Rotation paths and how fast each direction turns (deg/step):
Each turn is a multiple of 5 degrees from 10 to 175, or 0.
Each row of a path follows its step; steps can be skipped.
path 1
step 0: -0.57  -0.27  +3.25  +1.54  -0.43  -1.26  -0.18  -0.54  +0.72  +0.13  -1.03  +1.04  +2.01  +1.54  -1.13  +1.00  +0.55  -0.81  +0.19  -0.63  -1.53  -2.03  -1.09  +1.18  +1.07  +1.46  +1.23  +0.18  +1.66  +0.36  -2.17  +0.80  -0.29  +2.94  -0.27
step 1: -3.09  +1.74  +1.50  -0.01  -0.19  -0.25  +1.80  +0.67  -1.63  -1.07  -0.84  +0.32  +1.26  +2.60  +1.19  -0.33  +0.79  -1.70  -2.36  +0.95  -0.71  -1.89  -1.61  +0.52  -0.39  -0.10  -0.69  +1.74  +1.19  -0.65  +0.96  -0.17  +0.43  +1.18  +0.67
step 3: -1.44  +1.41  +2.49  -2.94  -0.05  -2.59  -0.55  -0.92  -1.17  +1.11  -0.12  +0.21  +1.07  +0.15  +2.39  +0.62  -0.20  +0.66  +0.78  +1.71  -1.36  +1.19  -0.85  +0.32  +1.68  -0.43  +0.23  +1.83  +1.36  +0.73  +0.10  +0.97  -0.78  -0.28  +1.93
step 4: -0.64  +1.11  -0.45  -1.71  -0.13  -2.96  +1.70  -0.56  +0.33  +1.79  +1.13  +0.25  +0.52  +1.66  +0.32  -0.42  -1.77  +0.34  +0.66  +1.04  +0.19  -0.52  +0.97  +1.87  +0.21  -2.17  -1.80  +1.75  -0.37  +0.63  +1.60  +2.35  +1.68  -0.47  -1.48
step 5: -0.11  +2.58  +1.26  +0.00  -0.34  -1.74  -1.38  -0.73  +2.01  +1.42  +2.60  -0.66  +1.88  -0.51  +0.21  +0.69  -0.26  +1.67  +1.56  -0.94  -1.42  -1.12  -0.99  -0.11  +1.61  +0.16  -0.04  +0.19  +0.53  +1.82  -1.24  +1.61  +1.29  +0.53  -2.47
step 6: +0.21  +2.21  +1.83  +0.10  +0.93  -0.91  +1.54  +0.07  +0.34  +1.42  +1.86  -0.89  +1.69  +0.28  -1.85  -0.10  +1.50  +0.66  +0.52  +1.93  -0.71  -2.12  -1.45  +0.94  -0.75  -0.14  -1.15  +3.19  -0.92  -0.89  +0.08  -0.79  -0.75  +2.07  -0.98
step 7: -1.55  +0.22  +0.67  +1.80  -2.65  +0.01  +2.06  +0.36  +1.19  +0.37  +2.17  -1.05  +1.69  +1.26  -1.82  +1.14  +1.02  -1.40  +1.07  -0.81  +0.90  -2.54  -0.28  +2.38  +0.87  +0.27  +0.24  +0.12  +1.71  +0.41  +0.14  +0.32  +1.30  +1.18  +0.35
step 8: -0.72  +2.53  +3.02  -0.92  -2.28  +0.05  +0.18  +0.68  -0.68  +0.24  +1.51  -0.24  +1.20  -0.39  +0.35  +1.94  +0.47  -2.09  -1.45  +1.92  -0.71  -1.45  -0.28  -1.03  -0.12  +2.61  +0.00  +0.77  +1.93  -0.02  -0.73  -1.13  +0.61  -0.15  +1.30
step 13: -0.92  +2.38  +0.60  +0.65  +1.26  -2.43  +0.10  -1.68  +0.11  +1.82  +0.37  -0.44  +1.34  +1.51  -2.17  +1.23  +1.87  -1.03  +0.80  +1.94  -0.62  -0.45  -1.50  +0.25  +1.36  +1.99  -1.30  -0.84  +0.37  +1.61  +0.40  -1.83  +0.27  +1.01  +0.43
+0.06  +1.10  -0.19  -0.21  -0.33  +0.45  +0.06  +0.18  -0.08  -0.59  +0.47  +0.19  -0.12  +0.08  +0.56  -0.22  -0.47  -0.09  -0.88  -0.36  -0.41  -0.76  +0.37  -0.67  -0.01  +0.05  -0.19  -0.76  -0.25  -0.19  +0.04  +0.27  +1.08  -0.31  -0.40 -> 110
-0.19  +0.18  +0.24  +0.11  -0.17  +0.35  +0.13  +0.18  -0.04  -0.01  +0.02  +0.17  +0.23  -0.40  -0.07  -0.09  -0.28  +0.82  +0.44  -1.33  -0.15  -0.26  +0.30  +0.83  +0.48  -0.40  +0.80  -0.91  +0.71  +0.13  -0.21  +0.50  -0.53  +0.13  +0.38 -> 155
+0.74  +0.25  +1.16  +0.23  +0.00  -0.32  -1.18  -0.57  -0.18  -0.08  +0.06  +0.19  +0.28  -0.12  -0.27  +0.81  -0.70  +0.16  +0.06  +0.15  -0.48  +0.31  +0.09  -0.45  +0.43  +0.77  +0.26  -0.40  -0.14  -0.14  -0.38  -0.55  -0.11  +0.03  +0.09 -> 135
-0.02  -0.36  -0.36  -0.02  +0.15  -0.24  -0.50  -0.26  -0.39  +0.93  -0.22  -0.22  +0.58  -0.63  -0.21  +0.27  -0.21  -0.07  -0.52  -0.30  -0.51  +0.02  +0.89  -0.49  -0.47  -1.20  -0.18  +0.44  -0.01  +0.26  -0.83  +0.45  +0.22  +0.04  -0.25 -> 60
-0.50  -0.76  +0.91  -0.50  -0.22  +0.35  +0.30  +0.14  -0.78  -0.69  -0.72  -0.06  -0.01  +0.16  +0.46  +0.59  -0.01  -0.49  -0.14  -0.49  +0.50  -0.04  +0.12  -0.09  -0.72  +0.43  -0.22  +0.00  +0.63  -0.49  -0.56  +0.14  -0.12  +0.09  -0.63 -> 45
+0.03  +0.05  +0.32  +0.65  +1.23  -0.21  -0.61  +0.11  +0.36  -0.20  +0.19  -0.72  +0.08  +0.24  -0.18  -0.24  -0.13  -0.41  -0.14  -0.67  +0.39  -0.98  -0.77  +0.01  -0.43  -0.06  +0.04  -0.09  -0.63  -0.03  -0.09  +0.48  -0.33  +0.73  -0.33 -> 60
+0.24  +0.32  -0.44  -0.60  +0.01  +0.04  +0.18  -0.38  +0.32  +0.95  -0.32  -0.24  -0.10  +0.61  +0.18  -0.31  -0.34  +0.25  +0.87  -0.29  +0.06  +0.00  -0.05  -0.56  +0.37  +0.05  +0.43  +0.03  +0.09  -0.94  -0.13  -0.23  -0.28  +0.09  -1.42 -> 55
